29 16 26 44 -12 -15 -10 26 -8 -8 21 -8 4
2 -7 2 -23 -10 5 -1 -6 2 14 7 -7 2
19 15 29 -19 -10 -4 1 -27 -5 -15 25 -14 -9
3 18 5 -19 -3 -2 8 -28 -3 -21 -1 -3 2
-3 0 6 -1 -5 1 3 17 -12 15 3 -5 -6
4 -10 7 23 -3 -11 -12 24 -13 0 5 -5 -10
-13 -19 -12 -4 15 13 -10 -2 13 15 -8 13 6
=>
-13 -19 -12 -4 15 13 -10 -2 13 15 -8 13 6
-3 0 6 -1 -5 1 3 17 -12 15 3 -5 -6
2 -7 2 -23 -10 5 -1 -6 2 14 7 -7 2
3 18 5 -19 -3 -2 8 -28 -3 -21 -1 -3 2
4 -10 7 23 -3 -11 -12 24 -13 0 5 -5 -10
19 15 29 -19 -10 -4 1 -27 -5 -15 25 -14 -9
29 16 26 44 -12 -15 -10 26 -8 -8 21 -8 4

-1 -15 -27 15 0 5 26 -28 -22 24
-26 -13 -9 -9 16 0 -2 -13 -10 -6
-7 20 21 -9 4 -8 -13 26 19 -16
27 -33 -32 0 15 0 2 -38 -33 5
-5 -35 -39 6 0 4 4 -47 -33 11
=>
-26 -13 -9 -9 16 0 -2 -13 -10 -6
-7 20 21 -9 4 -8 -13 26 19 -16
-5 -35 -39 6 0 4 4 -47 -33 11
-1 -15 -27 15 0 5 26 -28 -22 24
27 -33 -32 0 15 0 2 -38 -33 5

7 -26 -27 10 9 -15 22 28 -12 -10 -19
22 -16 -22 -30 -36 28 -28 28 36 -18 19
-30 14 36 12 15 20 34 -1 23 -16 21
-19 -22 1 -16 -6 3 -30 -36 -8 -27 37
-22 28 4 30 -21 -32 -21 35 5 24 1
-27 39 -15 -4 -17 -31 -15 -33 -11 -9 10
=>
-30 14 36 12 15 20 34 -1 23 -16 21
-27 39 -15 -4 -17 -31 -15 -33 -11 -9 10
-22 28 4 30 -21 -32 -21 35 5 24 1
-19 -22 1 -16 -6 3 -30 -36 -8 -27 37
7 -26 -27 10 9 -15 22 28 -12 -10 -19
22 -16 -22 -30 -36 28 -28 28 36 -18 19

-44 3 0
13 -3 -42
23 14 -34
1 -5 29
19 -15 21
=>
-44 3 0
1 -5 29
13 -3 -42
19 -15 21
23 14 -34

-17 -24 -20 5 13 -7 15 12 -11 -23
13 16 20 23 1 -18 23 -1 34 22
-6 5 9 -17 -17 -16 -16 -26 17 -26
3 -11 -6 21 -10 15 -25 -2 7 -20
-14 -16 -18 33 -10 25 30 -4 28 -4
=>
-17 -24 -20 5 13 -7 15 12 -11 -23
-14 -16 -18 33 -10 25 30 -4 28 -4
-6 5 9 -17 -17 -16 -16 -26 17 -26
3 -11 -6 21 -10 15 -25 -2 7 -20
13 16 20 23 1 -18 23 -1 34 22

-10 -15 25 -23 -15 -26 -8 -24 -23 31 -11
-7 -10 -14 32 -1 23 11 -11 -5 -17 -4
12 20 -25 23 13 19 7 27 24 -31 10
-19 -25 0 35 -33 24 11 -39 -47 2 -16
=>
-19 -25 0 35 -33 24 11 -39 -47 2 -16
-10 -15 25 -23 -15 -26 -8 -24 -23 31 -11
-7 -10 -14 32 -1 23 11 -11 -5 -17 -4
12 20 -25 23 13 19 7 27 24 -31 10
---
-17 -2 -15
2 -38 -2
-23 -10 -11
12 -10 -39
=>
-38 -2
-10 -11

-3 6 2 20 19
19 -22 -42 -9 -29
15 -45 -24 -16 -27
=>
-22 -42
-45 -24

-9 36 -13 37 15
-14 -29 -12 -22 -15
-12 -26 -4 -29 9
=>
-29 -12
-26 -4

-43 -27 1
-5 13 18
14 -37 44
=>
13 18
-37 44

-5 6 7 10 -10
-6 9 8 2 -29
-5 0 0 0 -35
3 -7 -4 8 43
9 -2 -3 -8 29
=>
9 8
0 0

31 -18 -7
4 4 -33
34 12 -41
=>
4 -33
12 -41

-34 19 -3
-22 -1 7
32 -19 14
=>
-1 7
-19 14

-12 1 -34 12 -36
6 21 -9 -17 6
-23 -5 -39 -4 -17
-17 14 17 -8 25
-28 -2 -39 -4 -13
=>
21 -9
-5 -39

-3 3 37
0 -27 -43
-20 16 -28
8 -46 6
42 16 -13
=>
-27 -43
16 -28
---
0 -7 -8 6 7 10 1 -16 -1
-9 -15 -1 9 16 19 -2 -28 -4
-3 16 8 -13 3 1 -3 21 -6
10 12 -3 -5 -11 -4 2 12 -1
8 -16 -23 20 2 10 5 -38 6
=>
-1 -4 -6 -1 6
-16 -28 21 12 -38
1 -2 -3 2 5
10 19 1 -4 10
7 16 3 -11 2
6 9 -13 -5 20
-8 -1 8 -3 -23
-7 -15 16 12 -16
0 -9 -3 10 8

-7 4 -48 -13 15
7 3 -21 -5 -10
-19 10 23 4 18
=>
15 -10 18
-13 -5 4
-48 -21 23
4 3 10
-7 7 -19

12 -3
5 -20
1 -29
-18 35
0 23
=>
-3 -20 -29 35 23
12 5 1 -18 0

12 -6 6 8 -21
-37 -37 4 6 27
-1 -33 -16 -5 8
-13 20 44 -43 -6
34 9 -6 -9 -23
=>
-21 27 8 -6 -23
8 6 -5 -43 -9
6 4 -16 44 -6
-6 -37 -33 20 9
12 -37 -1 -13 34

-1 12 -3 -2 -5 -5 6 -6 -1 8 -5 -2 6 -6
-4 37 -1 -4 2 -4 28 -7 -4 22 -4 -2 40 1
=>
-6 1
6 40
-2 -2
-5 -4
8 22
-1 -4
-6 -7
6 28
-5 -4
-5 2
-2 -4
-3 -1
12 37
-1 -4

-35 -30 0 46 42 -34 20 -18 23 -14 16 -1
-4 -15 -37 -4 -34 24 -22 19 -30 15 19 29
-9 8 32 20 15 -2 -38 29 23 -1 -22 15
-4 7 12 21 7 -24 -1 8 -22 -44 -11 36
-42 -2 -38 43 39 -40 17 38 -31 37 19 15
-46 1 -28 -3 -43 5 26 43 -3 -43 -29 29
32 15 10 -1 -1 3 46 -6 42 -11 -20 22
=>
-1 29 15 36 15 29 22
16 19 -22 -11 19 -29 -20
-14 15 -1 -44 37 -43 -11
23 -30 23 -22 -31 -3 42
-18 19 29 8 38 43 -6
20 -22 -38 -1 17 26 46
-34 24 -2 -24 -40 5 3
42 -34 15 7 39 -43 -1
46 -4 20 21 43 -3 -1
0 -37 32 12 -38 -28 10
-30 -15 8 7 -2 1 15
-35 -4 -9 -4 -42 -46 32
